Named moves (each a turn or a mirror), then the moves between two rows, first move first; the first pair answered:
nevab:
[ -1  -3  11   9   0 -10 -11 -11  15   7]  ->  [  0   8 -19 -10  -7  -6  -9  -3   1  14]
[ 4  2 -4 -6 -1 -3  9  0 -1 -6]  ->  [ 1  0  4  0  1 -3 10 -2  5 -8]
[ 0  0 -2  4  2 -1  6 -3 15 -3]  ->  [  3   3 -10   0   0   0   7  -1  11  -1]
[ -3  12  -7  -4   9   8 -10  -2 -10   5]  ->  [ -3   6  11   7  13   5 -12  -4  -1   0]
dif:
[  7  -3 -21  -2 -12   4   6  13  -6  -1]  ->  [ 13 -11  -8   0 -16  -3   6   7  10  -7]
[ -1   5  -6  -4  -8  -3 -12 -16  10   6]  ->  [ -2  11 -14  -7  -4   1 -10 -10   1   8]
[ 15   6 -13 -20 -14  -7 -13   3  13   3]  ->  [ 14   3  -7 -16 -15 -11 -16  -4  17   5]
Maves:
[  8  -5  -5  -5  -2  -4   6   8   7 -10]  ->  [  2  -7   4   2  10   1   7   9   1 -11]
[  8 -18  16   1   5   7   2  13   8  -7]  ->  [ 10 -18  16   0   0   3  -2   4  15  -7]
[  3  -3   8  -8 -10  -9 -11 -25  16   4]  ->  [ 10   1 -18 -27 -10  -3   7   8   2  -4]
fibi:
[ 6  3 -4 -7 -6  1 -4 -7  5  0]  ->  [  6   4  -7 -11  -7   2  -1   0   1  -2]
[-2 -2  3 10  0 -1 18  6 -5 -4]  ->  [-1 -3  9 14 -2 -2 15  2 -3 -3]
[ 1 -2 -2 -6  4  2  2  7  5 -6]  ->  [ 0 -5  2 -7  8  3  3  8  5 -5]
[ 5  9 -9 -4 -3  5  8 15 -5  1]  ->  [ 1  7 -2  4  4  9  8 16 -9  1]
Pairs:
Each pair is 2 to 3 moves apart.
[  0 -10   7  12   6  -2  12  22  -7  -6]  ->  [ -5  -7   7  14   9   4   9  19 -10  -3]
nevab fibi
[  0   1 -12  -6   1   4   8  12  -8  -1]  ->  [ -7   2   3   7   3   4  -8 -12  -5   8]
Maves nevab Maves
[ 13   4 -14 -12 -12  -5  -3  -8   4  12]  ->  [-3 -5 21 13 13  6  3  0 -5  9]
Maves nevab dif
[  6  -4   3   0 -11  -9  -6  -9  17   1]  ->  [ 10  -6  -3  -6 -12  -8   6   8  13  -6]
Maves dif fibi
[ -3   5   5   8  -1  -7  -4 -12   2   2]  ->  [-1  0  9  8  8 -2  8  6 -5 -4]
Maves Maves nevab
[-10   8   1   3   3   2 -16 -21  -3  15]  ->  [  6 -10  18   8  -1 -10  -3  -9  20  -5]
Maves dif nevab
[ -9   0  -8   2   8   9   9  17 -15  -3]  ->  [ -6   6 -19  -6   1   7   3  10 -15   4]
nevab fibi nevab
